128 stands for zero in the data rows.
Every row has a hidden score from 0 to 30. What is each row's score? 15 is about the middle. The score is a weighted sum of the row's numbers plus the product of two more (or one squared), each taken from its middle value.
[169,160,158,152,152,148,126,106,100,84,92,103,88,115,118,129,143,153,157,148,150,122,94,85,
 91,104,119,136,141,155,155] ~ 21
[118,127,137,137,130,117,94,77,67,78,93,117,141,163,172,179,180,178,178,173,169,157,142,122,
 107,99,96,99,102,108,113] ~ 18
[117,136,147,150,154,152,159,161,166,154,144,127,109,98,89,98,103,112,119,131,140,152,160,164,
 150,129,103,85,77,83,99] ~ 10
[162,154,155,155,153,152,141,125,112,98,90,88,96,103,112,127,140,143,159,154,155,142,119,101,
 88,87,101,120,138,152,156] ~ 13
[66,74,91,118,138,146,158,158,163,173,171,170,157,147,123,109,95,95,93,103,109,121,131,151,
 157,165,156,141,113,89,69] ~ 13
[111,131,143,148,150,152,157,161,165,160,149,128,113,103,93,95,101,110,115,126,137,150,161,164,
 158,135,113,89,75,78,91] ~ 12
[159,160,157,152,159,150,135,131,100,92,89,91,97,106,120,135,146,147,150,157,144,123,110,89,
 89,90,116,132,149,150,160] ~ 15
[73,62,73,93,116,135,150,158,165,169,171,171,177,164,146,126,111,96,90,92,102,111,125,138,
 149,160,163,156,138,115,86] ~ 20
[141,128,111,84,70,60,55,80,118,142,162,168,176,185,177,187,180,167,147,137,108,107,89,100,
 109,115,122,132,139,136,141] ~ 23
[138,135,127,132,113,75,63,52,96,115,138,162,185,170,172,182,183,180,189,144,166,123,113,82,
 79,114,90,113,124,129,128] ~ 28
[150,154,153,151,155,158,158,154,143,123,108,98,93,94,101,113,124,128,137,148,155,160,152,132,
 114,94,85,86,100,118,136] ~ 11
[136,127,82,79,62,60,94,89,106,116,129,153,160,147,156,119,113,98,69,80,112,137,153,159,
 165,182,174,181,170,182,174] ~ 11
[156,159,155,153,154,155,145,134,123,111,98,93,94,100,106,120,132,138,149,157,158,147,130,113,
 96,91,86,100,120,138,154] ~ 12
[75,89,103,136,140,152,147,158,158,166,173,165,160,127,113,106,91,96,97,107,112,133,139,151,
 163,168,153,127,107,83,70] ~ 20
[119,142,140,152,161,154,159,158,164,160,140,126,117,97,87,97,106,112,124,133,142,151,161,166,
 153,132,105,83,76,84,105] ~ 13
[72,63,67,81,104,126,143,157,162,166,171,174,179,170,155,137,117,102,89,89,96,109,121,134,
 145,156,164,161,145,122,93] ~ 18
[138,141,136,123,101,79,65,65,76,102,128,151,170,177,176,179,179,180,174,163,146,127,112,103,
 99,101,106,110,117,123,128] ~ 14
[68,67,85,103,128,143,153,160,166,166,169,171,166,154,134,117,102,94,93,97,105,118,129,148,
 159,163,161,151,126,98,80] ~ 17
[76,55,109,119,129,137,188,143,159,192,183,169,141,148,113,93,87,105,103,122,138,110,126,169,
 162,166,174,151,136,93,63] ~ 20
[155,153,161,141,156,136,117,105,104,72,79,69,84,101,117,131,141,136,148,154,151,105,89,75,
 83,92,120,158,154,181,173] ~ 22
[136,120,94,69,53,56,82,106,129,153,163,170,177,181,181,179,176,163,139,113,99,91,95,106,
 109,124,132,139,147,145,144] ~ 18
[155,151,162,153,153,152,140,119,104,100,87,87,94,106,116,130,145,147,155,158,148,132,115,95,
 92,86,103,124,138,152,156] ~ 12
[161,159,153,161,155,153,133,121,106,96,102,84,99,115,119,131,141,145,155,157,139,129,117,106,
 87,87,105,132,142,152,154] ~ 14
[143,135,115,88,68,58,67,84,114,136,156,167,175,176,177,179,181,172,155,136,113,101,95,99,
 103,114,123,126,134,139,145] ~ 17
[167,164,157,167,156,142,110,112,105,93,84,102,97,116,129,128,154,150,166,127,149,122,119,81,
 96,104,116,128,147,168,159] ~ 24
[161,159,154,149,141,126,104,93,85,88,92,103,110,122,133,144,157,159,154,143,117,97,85,87,
 97,120,142,158,166,161,161] ~ 13
[156,158,155,155,154,151,137,124,109,97,88,87,98,107,116,126,138,149,158,156,149,134,118,96,
 86,89,101,123,141,152,159] ~ 13
[66,66,80,101,123,141,151,159,163,167,174,174,172,156,139,120,105,95,92,95,105,114,128,143,
 157,166,164,153,129,104,80] ~ 19
[153,145,151,145,135,131,105,99,87,85,90,104,117,119,141,132,153,154,162,150,118,88,87,86,
 83,123,138,140,171,177,153] ~ 18
[162,158,151,153,134,121,98,87,84,87,91,103,115,118,134,145,164,166,155,131,116,92,92,80,
 100,123,149,164,167,158,160] ~ 18
[121,99,83,71,69,74,84,99,115,127,141,155,158,150,136,112,96,78,82,97,124,147,163,178,
 180,182,181,179,173,157,142] ~ 21
[99,119,138,147,150,154,154,161,166,165,159,143,122,109,97,93,99,105,111,118,131,145,156,166,
 162,149,124,100,82,75,82] ~ 13
[157,147,156,151,166,155,136,135,100,79,93,103,94,114,112,126,146,148,150,171,147,127,106,100,
 77,94,117,135,148,160,155] ~ 22
[107,128,141,147,149,155,156,162,165,162,149,133,115,103,96,95,101,108,113,123,135,147,161,163,
 157,138,115,90,77,78,90] ~ 12
[159,149,162,138,135,136,122,81,91,75,85,104,112,128,131,158,151,159,149,138,118,99,74,73,
 88,134,143,162,172,162,161] ~ 13
[77,65,63,80,102,123,146,159,162,169,172,174,177,170,159,141,122,102,90,88,97,106,119,126,
 145,159,163,162,148,126,96] ~ 21
[144,135,118,95,71,56,61,84,105,130,155,164,172,176,175,182,181,176,158,141,116,106,97,96,
 102,108,119,126,131,135,143] ~ 16
[138,134,124,106,97,65,55,66,88,109,142,157,170,183,178,191,185,171,168,160,140,119,98,94,
 101,106,116,118,123,131,137] ~ 15
[155,154,156,153,154,155,144,135,117,102,93,90,96,104,112,124,134,142,152,156,154,144,125,105,
 91,85,92,108,128,145,154] ~ 12
[130,144,150,150,150,155,158,160,160,149,133,115,101,94,96,100,109,117,126,135,147,157,161,156,
 140,119,96,80,80,92,112] ~ 12
[158,156,156,156,147,135,121,102,92,88,90,95,104,113,125,137,150,158,157,151,133,111,95,84,
 90,103,125,144,156,159,159] ~ 13
[158,161,151,145,128,113,96,83,80,93,95,108,122,126,144,154,162,162,145,127,104,83,81,94,
 117,136,162,166,168,163,160] ~ 15
[67,65,81,102,120,142,152,158,166,166,172,173,172,159,141,120,102,95,93,95,104,114,125,141,
 154,163,167,152,132,106,84] ~ 18
[70,86,106,125,141,150,156,158,168,170,173,167,153,137,118,102,94,92,96,102,114,126,139,155,
 167,166,155,131,106,78,70] ~ 17
[164,157,159,161,162,155,143,124,111,98,86,85,103,102,110,127,134,137,156,158,149,142,118,102,
 85,83,100,123,134,152,156] ~ 14
[128,100,80,59,49,73,94,127,142,160,175,173,176,181,185,177,169,150,127,103,94,91,96,100,
 121,124,137,146,151,144,150] ~ 24
[68,91,109,137,145,154,142,163,165,172,173,165,150,119,112,106,97,82,96,108,115,125,142,160,
 158,163,147,136,104,71,68] ~ 21
[164,150,152,157,151,145,136,106,99,95,90,93,103,105,113,129,145,155,164,157,155,125,104,89,
 83,97,112,129,147,150,164] ~ 13
[68,65,79,99,120,140,149,157,164,168,172,172,173,163,137,123,104,94,89,97,96,115,126,140,
 156,164,162,154,130,106,81] ~ 18
[157,157,156,152,154,153,153,147,131,117,101,93,96,97,108,115,121,135,149,153,152,154,144,123,
 102,90,83,97,114,134,142] ~ 15
[75,93,114,132,142,151,158,161,167,169,167,162,149,129,110,97,94,97,101,107,119,130,147,157,
 164,164,151,122,96,79,69] ~ 15
[163,153,158,154,147,135,113,95,87,87,91,95,111,115,123,140,156,162,162,144,128,103,89,86,
 95,110,136,150,157,161,161] ~ 15
[158,154,152,153,159,154,150,140,125,112,95,88,93,100,110,118,131,140,147,157,157,149,137,113,
 95,87,89,102,121,137,145] ~ 13
[151,162,151,162,147,137,156,149,128,113,111,90,89,83,98,107,131,132,130,146,164,161,145,145,
 113,96,80,83,102,134,140] ~ 8
[125,90,81,67,73,73,94,109,117,128,150,149,161,162,144,119,89,90,83,91,121,136,171,173,
 173,182,178,181,164,157,142] ~ 22
[152,153,149,143,164,150,131,121,91,95,84,108,104,103,136,131,143,148,146,161,141,103,114,116,
 88,93,129,125,145,166,168] ~ 9
[160,157,154,146,129,111,95,85,82,87,96,107,120,129,142,152,161,160,149,128,104,88,81,90,
 112,133,153,164,169,164,162] ~ 15
[127,111,88,75,69,66,88,98,112,123,137,148,159,155,144,127,95,84,79,90,120,139,156,172,
 183,183,188,176,174,156,148] ~ 19
[121,100,82,68,72,75,86,100,117,134,145,155,160,153,136,111,94,80,78,98,119,145,164,175,
 181,183,182,177,174,162,141] ~ 21
[112,126,140,149,158,145,151,166,161,170,150,134,111,102,96,90,100,99,111,127,136,155,161,169,
 154,138,115,91,76,81,81] ~ 11
[137,137,143,145,137,157,149,165,148,132,115,96,88,99,72,117,118,123,151,126,167,155,170,126,
 123,104,91,83,72,101,123] ~ 14
[140,120,99,81,70,69,77,89,104,118,132,145,158,162,156,137,117,93,79,77,95,119,143,164,
 180,179,180,176,175,165,159] ~ 19
[158,157,155,157,153,152,147,132,111,102,91,90,91,100,113,125,136,142,151,152,150,143,126,106,
 86,91,95,114,129,142,154] ~ 9
[156,154,155,155,154,149,137,124,107,95,90,89,95,105,116,127,139,150,155,156,147,133,111,94,
 86,89,104,124,142,153,157] ~ 12
[70,62,70,90,111,133,147,159,163,170,172,176,174,167,149,130,109,95,91,93,98,109,124,135,
 149,159,167,157,141,114,90] ~ 19
[151,167,138,156,131,128,96,89,73,91,91,100,117,117,141,148,162,164,158,139,116,90,87,80,
 85,113,145,143,151,174,154] ~ 13
[161,157,152,143,129,109,92,80,82,87,99,106,121,127,147,154,163,159,142,127,103,86,80,91,
 115,141,160,169,169,164,164] ~ 17
[157,157,156,155,149,151,144,130,112,100,92,92,97,105,113,124,134,145,150,161,154,139,120,100,
 88,88,97,117,136,146,157] ~ 11
[134,149,147,157,148,153,166,154,160,145,129,110,96,87,102,108,106,117,133,138,153,163,159,154,
 141,112,88,88,79,100,120] ~ 14
[132,148,143,152,153,154,160,167,169,159,138,116,104,100,94,110,106,115,119,137,147,157,155,156,
 143,121,92,84,76,92,111] ~ 12
[135,124,93,77,58,57,74,105,130,153,163,169,180,175,184,183,175,162,143,112,108,93,98,99,
 119,119,129,126,144,143,148] ~ 23
[150,157,153,156,153,155,155,148,136,120,106,96,92,95,104,114,122,131,141,152,156,157,146,128,
 108,91,83,91,104,124,142] ~ 10
[157,160,160,154,147,136,118,107,90,88,86,95,107,117,125,135,150,158,160,155,132,114,101,87,
 87,101,122,144,161,159,158] ~ 13
[154,129,123,68,57,45,60,95,116,136,158,168,174,177,190,180,160,174,155,127,111,99,97,105,
 119,107,125,147,133,143,152] ~ 18
[159,159,159,154,147,134,112,93,87,89,91,94,110,117,130,146,156,155,160,144,127,107,86,84,
 90,116,133,151,165,162,163] ~ 16
[146,155,166,146,144,140,156,170,151,140,112,94,91,99,96,106,116,123,131,139,155,149,156,146,
 122,109,76,75,101,111,131] ~ 16
[157,158,155,143,135,123,99,87,82,86,92,110,113,126,133,148,162,159,153,138,112,99,83,86,
 102,125,149,160,169,164,160] ~ 12
[89,78,69,65,86,111,137,153,157,168,174,171,173,177,164,158,131,116,89,91,86,107,112,117,
 128,153,159,158,157,137,114] ~ 17
[132,143,133,124,103,85,62,64,79,107,128,157,166,177,183,177,179,176,172,159,140,123,106,101,
 95,105,107,114,120,124,132] ~ 15
[123,100,84,79,69,78,93,104,105,132,157,148,164,159,132,110,90,81,84,95,114,141,158,181,
 186,182,182,180,174,160,137] ~ 21
[160,156,152,144,146,120,110,102,86,78,91,94,109,117,123,151,152,160,156,137,120,114,85,73,
 101,107,131,149,163,161,162] ~ 19
[152,155,155,151,154,157,154,149,134,120,104,95,92,98,104,113,125,133,142,154,157,156,145,126,
 107,89,86,92,106,128,144] ~ 11
[142,148,153,152,150,155,158,158,150,134,121,105,96,101,99,107,114,125,131,138,153,162,157,144,
 128,100,88,80,93,108,128] ~ 11
[77,57,56,86,118,128,149,145,157,178,170,184,181,166,164,121,112,105,93,89,99,103,117,143,
 158,152,168,164,140,133,90] ~ 20
[150,158,151,152,149,154,157,136,128,102,96,88,101,97,109,129,128,138,154,153,165,143,135,112,
 97,87,89,109,115,142,147] ~ 14
[162,160,145,154,154,163,158,139,131,124,104,87,88,92,100,111,125,130,147,150,157,154,145,129,
 110,80,86,87,121,129,146] ~ 14
[156,165,159,153,142,120,106,85,82,89,95,99,116,128,142,147,155,160,146,132,115,93,84,85,
 101,127,138,153,162,168,155] ~ 18
[58,67,77,99,132,137,141,156,176,149,170,177,151,153,139,119,88,82,74,99,105,114,135,144,
 166,176,167,161,118,95,88] ~ 19
[94,117,127,140,139,155,149,157,164,168,157,146,129,104,106,90,98,98,106,110,126,142,150,167,
 168,152,126,108,83,66,74] ~ 18
[150,157,158,164,156,146,133,122,99,97,92,87,97,118,115,132,139,156,167,156,143,122,103,108,
 81,85,112,131,155,160,153] ~ 9
[92,114,133,145,143,159,153,159,171,164,159,145,120,105,99,91,99,100,107,114,130,145,152,157,
 164,154,126,96,77,72,88] ~ 13
[65,60,73,94,117,134,148,161,166,167,172,175,173,168,145,127,106,94,90,94,100,111,124,141,
 150,163,165,158,137,110,89] ~ 16
[82,101,123,135,143,151,156,160,165,168,163,157,140,122,103,99,97,102,104,110,127,131,144,161,
 162,161,143,110,92,76,75] ~ 12
[61,67,76,98,120,138,154,157,163,167,167,173,169,163,142,124,105,95,89,97,99,112,124,139,
 155,168,164,157,135,107,81] ~ 16
[165,165,166,145,136,114,95,91,85,88,98,104,113,125,140,160,176,170,153,127,107,93,74,96,
 111,125,163,167,162,173,163] ~ 12
[85,67,56,86,95,116,141,156,161,173,174,181,171,174,157,155,125,108,96,93,94,94,118,129,
 143,157,158,150,150,126,110] ~ 17
[115,134,142,144,155,150,152,164,158,162,141,126,118,92,94,99,105,112,121,122,148,155,155,159,
 159,121,109,90,77,81,102] ~ 14
[125,142,148,151,152,153,158,162,161,148,135,118,101,91,95,103,108,116,123,135,146,158,164,158,
 144,119,97,85,79,91,109] ~ 11
[133,145,150,150,151,154,157,160,156,145,127,112,101,95,92,102,111,123,128,137,150,158,162,155,
 137,113,91,83,83,98,115] ~ 10
[107,127,140,148,150,152,158,163,167,166,149,132,116,100,93,95,99,109,113,122,131,152,157,168,
 156,145,110,98,80,77,91] ~ 12
[139,120,101,81,75,72,72,93,104,110,134,145,157,157,145,139,116,90,84,81,100,122,151,163,
 179,186,176,180,167,168,156] ~ 22
[149,159,155,154,151,160,153,142,133,114,101,89,97,95,103,117,121,137,148,158,159,150,138,123,
 110,89,89,94,119,130,138] ~ 15
[137,141,137,122,100,76,66,60,78,104,129,153,169,175,178,179,183,179,175,161,145,123,111,101,
 100,102,107,111,120,123,130] ~ 15
[155,157,155,153,156,147,136,121,102,93,90,92,97,109,119,130,140,151,156,158,148,132,107,93,
 85,92,105,125,143,153,158] ~ 14
[158,159,153,142,125,108,90,80,79,85,95,109,117,132,144,156,161,160,147,124,102,85,78,91,
 111,133,156,164,167,164,163] ~ 11
[157,155,155,156,155,151,138,125,108,95,89,91,97,107,116,127,141,148,156,157,151,135,114,96,
 87,88,101,122,138,148,157] ~ 12
[132,156,156,158,145,148,160,158,158,136,115,105,102,94,100,105,104,122,129,145,146,154,154,151,
 134,114,91,85,92,108,124] ~ 9
[106,128,140,146,147,151,160,157,169,146,147,139,101,80,93,109,85,124,125,129,128,140,166,160,
 169,134,116,85,81,83,104] ~ 18
[158,162,156,154,141,134,115,99,90,85,88,96,105,120,130,143,152,160,156,146,132,112,91,86,
 92,107,131,152,161,163,159] ~ 12
[127,144,140,155,150,157,157,169,163,162,144,124,113,100,92,109,108,110,121,124,141,155,165,166,
 149,134,100,85,68,85,106] ~ 16
[163,154,153,148,155,154,144,145,117,115,96,91,92,109,103,123,131,146,151,156,148,153,132,114,
 95,86,83,96,132,135,149] ~ 13
[160,164,159,153,138,124,99,92,81,85,93,100,113,120,134,145,161,162,150,143,120,102,77,83,
 95,117,140,157,169,162,163] ~ 12
[162,154,148,148,145,149,132,130,110,105,89,103,97,99,119,129,129,151,161,150,149,137,127,94,
 89,83,99,120,142,142,156] ~ 17
[158,157,158,153,149,134,115,101,88,88,89,98,109,119,127,140,152,161,160,149,132,108,91,83,
 91,108,127,150,159,160,159] ~ 15
[159,157,159,155,146,139,126,110,94,88,87,94,107,113,126,136,147,154,160,156,137,119,95,84,
 87,102,119,139,156,161,160] ~ 15
[160,157,154,143,130,111,94,80,81,87,96,107,116,130,140,153,162,160,145,128,105,84,82,90,
 111,136,157,166,169,164,163] ~ 13
[67,58,64,86,108,135,150,158,158,167,174,183,175,168,155,124,114,91,94,90,92,110,119,141,
 152,160,168,160,139,114,91] ~ 17
[147,152,153,150,157,155,158,152,140,121,107,97,92,95,103,112,120,128,138,149,157,158,150,132,
 112,93,84,86,104,122,140] ~ 12
[116,95,73,59,59,79,106,136,157,162,171,174,177,179,179,175,155,137,114,101,91,92,98,111,
 122,133,143,152,154,152,136] ~ 18
[155,155,152,152,153,155,143,134,115,104,93,89,97,102,111,123,136,144,154,159,154,144,122,105,
 90,83,93,113,132,146,151] ~ 12
[77,91,112,132,144,153,155,162,166,170,170,162,148,131,114,99,96,95,101,107,118,129,146,158,
 166,162,147,126,98,77,69] ~ 18
[137,133,144,148,154,159,155,166,159,145,130,115,115,98,100,97,102,113,128,133,150,161,160,164,
 134,106,92,78,79,103,107] ~ 13
[87,107,128,142,149,152,156,162,164,167,163,155,135,116,103,97,95,101,107,114,125,138,151,162,
 166,158,136,109,86,74,76] ~ 15
[66,75,96,118,136,143,154,161,165,169,171,169,162,145,127,108,96,91,95,104,111,117,134,152,
 157,167,158,143,112,86,73] ~ 15
[152,157,153,141,122,127,81,87,76,89,92,104,125,119,137,162,163,167,136,124,98,87,84,92,
 87,127,149,168,161,166,156] ~ 24
[131,112,71,71,70,68,93,107,108,126,145,164,153,157,145,133,103,87,80,76,122,136,158,145,
 185,167,179,180,176,149,143] ~ 22
[70,65,71,88,111,134,147,159,160,168,171,174,172,167,152,129,107,96,88,92,99,107,124,138,
 151,164,163,159,138,115,90] ~ 19
[70,62,69,87,111,128,147,157,163,165,170,175,177,169,152,133,113,96,91,91,97,109,120,135,
 149,159,163,158,142,118,93] ~ 18
[150,157,154,152,156,157,158,149,134,122,107,97,88,96,107,113,124,131,143,148,158,155,143,129,
 106,90,83,89,108,126,144] ~ 11
[132,134,128,117,112,89,83,78,80,103,124,144,167,174,184,170,165,175,166,160,144,139,120,110,
 112,99,93,100,112,109,127] ~ 17
[113,133,142,149,148,152,157,164,165,161,148,130,113,101,94,97,108,108,117,129,137,148,158,164,
 152,136,108,85,77,84,94] ~ 11
[124,128,134,132,130,119,116,62,74,62,93,126,154,145,180,183,181,181,184,174,169,157,144,128,
 106,117,107,115,111,123,120] ~ 28
[176,152,162,163,167,148,131,130,105,103,96,93,93,97,118,118,136,144,154,158,154,147,109,101,
 95,96,116,117,140,147,166] ~ 17
[154,155,151,146,150,158,150,148,135,118,105,90,85,97,105,113,125,135,140,157,160,153,151,125,
 106,86,84,92,114,132,146] ~ 13
[158,156,154,154,150,141,129,110,95,88,89,94,103,111,124,134,145,156,156,154,140,121,102,87,
 87,97,116,138,151,157,160] ~ 13
[148,117,77,96,70,66,74,87,101,118,138,162,152,173,144,132,109,95,85,82,104,128,157,150,
 182,182,180,184,167,164,146] ~ 20
[133,138,148,151,153,151,153,176,171,155,133,111,101,84,89,92,105,107,111,130,141,152,158,176,
 144,120,98,84,68,89,122] ~ 7
[106,83,64,58,66,90,116,137,158,163,169,173,176,178,174,168,148,128,107,91,91,91,104,113,
 127,138,145,153,154,146,129] ~ 19
[124,100,84,70,71,69,85,94,115,129,141,152,167,157,141,122,100,80,69,83,108,137,160,173,
 180,183,172,177,174,166,144] ~ 19
[120,99,80,68,44,66,104,123,147,164,161,175,175,173,177,187,157,152,118,106,90,88,99,102,
 119,131,134,144,144,139,148] ~ 23
[153,157,154,156,154,155,153,144,126,112,100,94,92,99,106,116,125,136,146,157,157,150,137,117,
 98,87,86,98,119,133,148] ~ 11
[160,168,168,168,149,120,101,104,91,73,86,117,106,111,141,171,173,168,169,144,123,110,107,84,
 97,106,140,155,171,151,180] ~ 16
[69,72,79,101,127,133,152,147,181,169,181,173,163,160,127,100,112,95,99,88,80,109,143,137,
 169,186,166,159,114,73,81] ~ 26
[158,152,137,116,94,82,74,75,87,98,112,126,136,150,159,163,155,133,110,87,76,79,100,126,
 152,170,178,175,171,166,162] ~ 15
[139,143,134,124,100,77,63,63,82,104,130,153,166,175,177,178,180,180,173,162,145,127,109,101,
 99,103,103,111,117,125,129] ~ 14
[137,151,152,151,151,155,161,160,151,139,121,107,94,91,96,103,113,120,130,144,153,160,160,146,
 130,109,89,84,89,106,122] ~ 12
[70,77,96,119,135,148,154,158,165,172,173,169,163,145,128,107,98,95,95,103,113,122,134,150,
 163,167,158,140,117,88,72] ~ 19
[104,130,141,149,145,156,165,152,155,165,154,134,108,95,102,104,97,112,114,132,129,147,161,180,
 153,146,112,91,74,73,99] ~ 10
[134,144,153,150,152,155,158,160,156,146,130,111,96,95,97,100,109,118,127,135,150,157,159,154,
 136,116,93,82,83,95,112] ~ 12
[69,83,100,121,141,148,153,160,162,169,167,174,165,136,128,101,95,90,101,100,112,128,137,157,
 162,164,156,137,106,75,75] ~ 19
[94,94,119,119,118,128,144,125,117,92,88,66,91,112,143,150,170,185,175,169,169,176,172,168,
 148,135,108,98,92,101,98] ~ 27
[107,129,142,145,154,155,159,158,166,169,155,133,111,106,98,99,102,110,111,125,137,142,159,157,
 157,142,114,98,76,78,89] ~ 15
[141,146,131,111,92,68,55,65,86,113,139,159,169,178,176,180,182,176,173,154,135,117,104,99,
 97,104,108,116,122,130,132] ~ 14
[80,67,57,68,89,114,135,156,157,166,168,172,177,176,164,148,129,105,98,88,97,104,112,123,
 137,153,161,160,149,132,109] ~ 20
[85,69,61,67,85,111,134,149,159,168,169,174,180,177,167,154,132,113,95,89,91,101,111,123,
 141,148,159,158,157,135,110] ~ 20
[158,157,153,151,149,148,133,115,99,91,91,91,99,108,123,128,142,153,158,158,143,129,104,93,
 83,91,111,129,146,155,157] ~ 11
[155,157,155,156,157,147,150,144,125,107,94,91,94,99,110,127,127,142,152,153,157,142,136,108,
 86,88,92,110,125,137,149] ~ 11
[129,141,151,151,149,155,158,162,160,148,132,116,100,95,95,101,106,118,122,133,144,157,159,155,
 144,121,97,81,78,94,109] ~ 11
[160,155,154,155,154,145,130,116,101,91,89,91,99,111,124,130,146,152,158,156,145,127,104,91,
 89,94,112,131,144,156,161] ~ 14
[156,161,157,140,137,115,99,90,82,85,96,111,119,127,138,145,157,165,153,135,108,86,90,87,
 101,128,150,158,165,160,162] ~ 14
[146,150,158,153,153,158,156,155,150,129,113,102,93,88,99,107,115,125,132,144,149,161,151,141,
 121,99,84,82,92,115,129] ~ 10
[82,107,136,139,147,159,160,154,173,172,170,156,137,122,108,89,104,95,94,121,119,128,162,160,
 158,160,146,113,96,72,64] ~ 15
[68,81,102,122,140,151,156,157,164,172,172,170,160,139,119,105,96,96,95,103,111,123,136,153,
 163,168,157,138,111,85,71] ~ 16
[156,155,152,152,153,156,151,140,125,112,98,91,94,100,109,119,127,139,148,155,155,149,134,116,
 97,87,86,100,122,139,150] ~ 12
[124,99,75,58,57,69,95,126,149,160,174,168,171,179,180,173,162,149,123,100,95,93,100,106,
 119,128,135,147,151,147,145] ~ 19
[152,169,163,140,131,118,90,86,84,90,107,102,136,129,136,141,160,166,143,124,95,93,85,89,
 116,141,150,158,151,173,166] ~ 18
[153,153,153,156,145,138,111,90,85,87,85,94,107,127,126,148,151,164,158,150,131,103,88,89,
 90,112,140,148,156,158,160] ~ 9
[134,147,152,151,150,155,158,163,156,143,130,113,97,92,96,101,107,120,129,141,146,159,163,153,
 136,111,88,80,83,99,119] ~ 12
[159,145,153,137,162,152,132,116,116,108,84,90,96,114,132,125,135,154,150,173,139,135,106,92,
 92,79,94,114,141,155,157] ~ 17
[135,115,93,78,68,68,80,92,107,121,137,150,162,159,150,130,107,85,77,83,104,128,155,173,
 180,181,182,179,174,166,152] ~ 19
[157,157,156,154,155,150,136,124,105,95,88,92,98,105,118,127,137,149,157,157,149,133,114,95,
 87,89,104,124,143,152,158] ~ 13
[141,141,135,113,93,73,61,62,83,110,137,154,167,176,179,177,180,177,170,159,140,119,106,98,
 107,103,107,113,121,126,136] ~ 16
[120,100,85,72,71,76,85,101,112,127,142,154,159,155,135,114,93,79,84,100,122,147,167,177,
 183,178,179,178,173,159,142] ~ 21
[155,160,159,155,152,147,134,123,114,98,87,94,93,108,114,123,135,155,157,161,157,140,119,99,
 85,90,100,117,141,148,154] ~ 10
[140,139,155,148,154,152,158,159,157,132,122,108,102,90,97,105,124,117,133,156,151,163,163,159,
 125,114,86,74,85,105,125] ~ 12
[118,138,149,151,148,154,156,165,163,154,143,124,107,98,93,98,105,114,121,126,140,154,164,161,
 150,130,103,86,76,84,99] ~ 12
[160,157,153,157,153,153,145,141,120,104,89,91,91,102,111,121,132,144,146,149,151,146,131,106,
 96,81,95,113,127,145,155] ~ 9
[160,158,154,151,154,141,123,106,91,87,91,99,106,113,124,139,149,158,154,150,136,109,96,85,
 86,97,125,142,153,159,159] ~ 12
[120,96,70,60,57,75,104,128,150,163,169,169,175,180,177,174,161,142,122,99,89,90,98,109,
 127,130,144,149,155,150,141] ~ 22
[127,103,78,61,56,70,94,122,147,161,168,169,178,179,180,178,165,146,122,104,91,89,97,108,
 119,127,136,145,149,151,142] ~ 22
[153,154,147,150,132,158,153,150,141,118,114,98,88,92,95,114,123,124,141,154,162,156,152,137,
 117,92,84,87,97,118,138] ~ 10
[125,101,83,72,73,72,84,98,111,129,141,152,161,158,141,115,94,82,78,95,118,140,163,177,
 183,183,182,179,174,160,145] ~ 21
[155,157,154,154,156,155,145,137,118,102,95,92,96,101,112,123,131,146,150,156,155,146,130,110,
 93,87,96,107,130,145,152] ~ 13
[159,157,153,138,121,97,86,80,82,89,97,114,122,138,150,161,164,155,143,113,96,82,79,96,
 121,150,158,174,168,168,165] ~ 15
[140,122,94,70,65,60,69,103,124,152,163,171,181,176,168,184,172,167,141,116,98,99,85,99,
 107,132,127,138,136,147,146] ~ 21
[117,92,72,60,58,73,99,126,149,162,166,164,180,183,176,167,158,136,113,111,92,93,99,111,
 127,129,146,147,149,148,145] ~ 22
[157,154,153,151,152,150,149,128,118,106,91,91,95,101,112,119,133,141,152,156,148,145,126,106,
 96,86,94,110,129,141,157] ~ 11
[137,141,150,155,167,147,168,146,154,144,146,108,98,90,104,114,104,125,116,134,141,175,171,164,
 137,129,93,80,81,105,112] ~ 16
[152,157,156,155,151,158,155,145,136,121,108,94,95,95,102,117,122,134,135,151,158,156,146,126,
 107,94,87,89,108,128,141] ~ 11
[148,143,153,155,143,126,121,88,105,106,100,102,112,124,128,146,147,158,152,150,125,92,75,105,
 85,111,127,145,168,148,159] ~ 3
[160,153,156,145,138,129,117,110,75,85,88,95,112,114,118,149,148,153,166,143,135,104,92,90,
 90,113,130,148,167,163,158] ~ 17
